a =
[[135 131 125 133 128 133 134 134]
 [124 125 138 131 131 130 128 122]
 [124 125 124 122 124 122 124 122]
 [113 136 148 112 152 114 106 128]
 [128 128 125 128 128 128 127 131]
 [128 128 128 128 128 128 128 128]
 [148 151 119 107 119 105 144 108]
 [114 123 147 124 138 123 117 118]
 [129 130 123 118 123 118 128 119]
 [128 128 127 128 128 128 127 129]
 [130 130 125 128 128 128 128 132]]
Indices start at 1.
(1, 1) => 135
(1, 6) => 133
(2, 1) => 124
(11, 7) => 128
(2, 3) => 138
(7, 7) => 144
(2, 8) => 122
(5, 1) => 128
(6, 6) => 128
(9, 5) => 123
(7, 2) => 151
(11, 2) => 130
(1, 8) => 134
(7, 5) => 119
(7, 8) => 108
(8, 7) => 117
(9, 2) => 130
(11, 8) => 132
(11, 3) => 125
(10, 3) => 127
(9, 6) => 118
(8, 8) => 118
(8, 4) => 124
(1, 4) => 133
(4, 4) => 112
(1, 5) => 128
(3, 7) => 124
(3, 8) => 122
(7, 6) => 105

X =
[[122 127 129 130 130 126]
 [120 133 117 130 131 126]
 [132 129 124 127 137 121]
 [152 130 134 129 128 124]
 [108 126 123 125 129 134]
 [123 126 126 124 137 128]
 [148 134 127 130 129 122]
 [112 129 124 130 127 131]
 [132 131 123 131 134 118]
 [134 135 121 130 128 125]
 [107 131 118 131 131 127]
 [141 130 135 131 126 126]]
Rows and columns are counted from 1.
(1, 1): 122
(3, 1): 132
(10, 4): 130
(3, 5): 137
(3, 6): 121
(10, 1): 134
(8, 1): 112
(3, 3): 124
(7, 3): 127
(9, 6): 118
(6, 1): 123
(8, 4): 130
(12, 3): 135
(3, 2): 129
(7, 6): 122
(7, 5): 129
(7, 4): 130
(6, 6): 128
(4, 3): 134
(8, 6): 131
(11, 1): 107
(5, 5): 129
(7, 2): 134
(8, 2): 129
(5, 2): 126
(2, 3): 117
(12, 4): 131

A =
[[126 115 138 132 109 105 129 131 117 103 131 120 140 136]
 [145 113 142 130 139 143 124 143 117 146 136 116 130 139]
 [121 109 145 134 122 123 125 119 112 123 137 119 129 144]
 [121 125 128 129 117 116 127 118 122 115 124 129 127 129]
 [139 135 117 124 111 108 128 141 132 107 117 130 137 118]
 [123 112 144 134 135 140 125 120 116 141 139 121 124 142]
 [122 126 127 127 108 103 133 128 123 100 125 126 143 126]
 [134 150 109 121 133 136 130 136 147 136 120 140 127 108]
 [139 112 139 130 113 110 126 141 113 109 129 116 140 138]
 [147 123 128 126 114 111 126 146 120 111 122 122 139 128]]
Rows and columns are counted from 1.
row 1 col 1	126
row 7 col 9	123
row 2 col 5	139
row 7 col 1	122
row 3 col 2	109
row 5 col 9	132
row 6 col 6	140
row 5 col 2	135
row 8 col 11	120
row 3 col 3	145
row 2 col 14	139
row 7 col 8	128
row 3 col 1	121
row 5 col 11	117
row 7 col 7	133
row 3 col 13	129
row 5 col 14	118
row 10 col 12	122
row 5 col 13	137
row 4 col 7	127
row 5 col 12	130
row 10 col 6	111
row 7 col 14	126
row 1 col 4	132
row 4 col 4	129
row 8 col 2	150
row 4 col 9	122
row 5 col 10	107
row 4 col 2	125
row 7 col 10	100
row 5 col 4	124
row 8 col 9	147
row 9 col 1	139
row 7 col 11	125
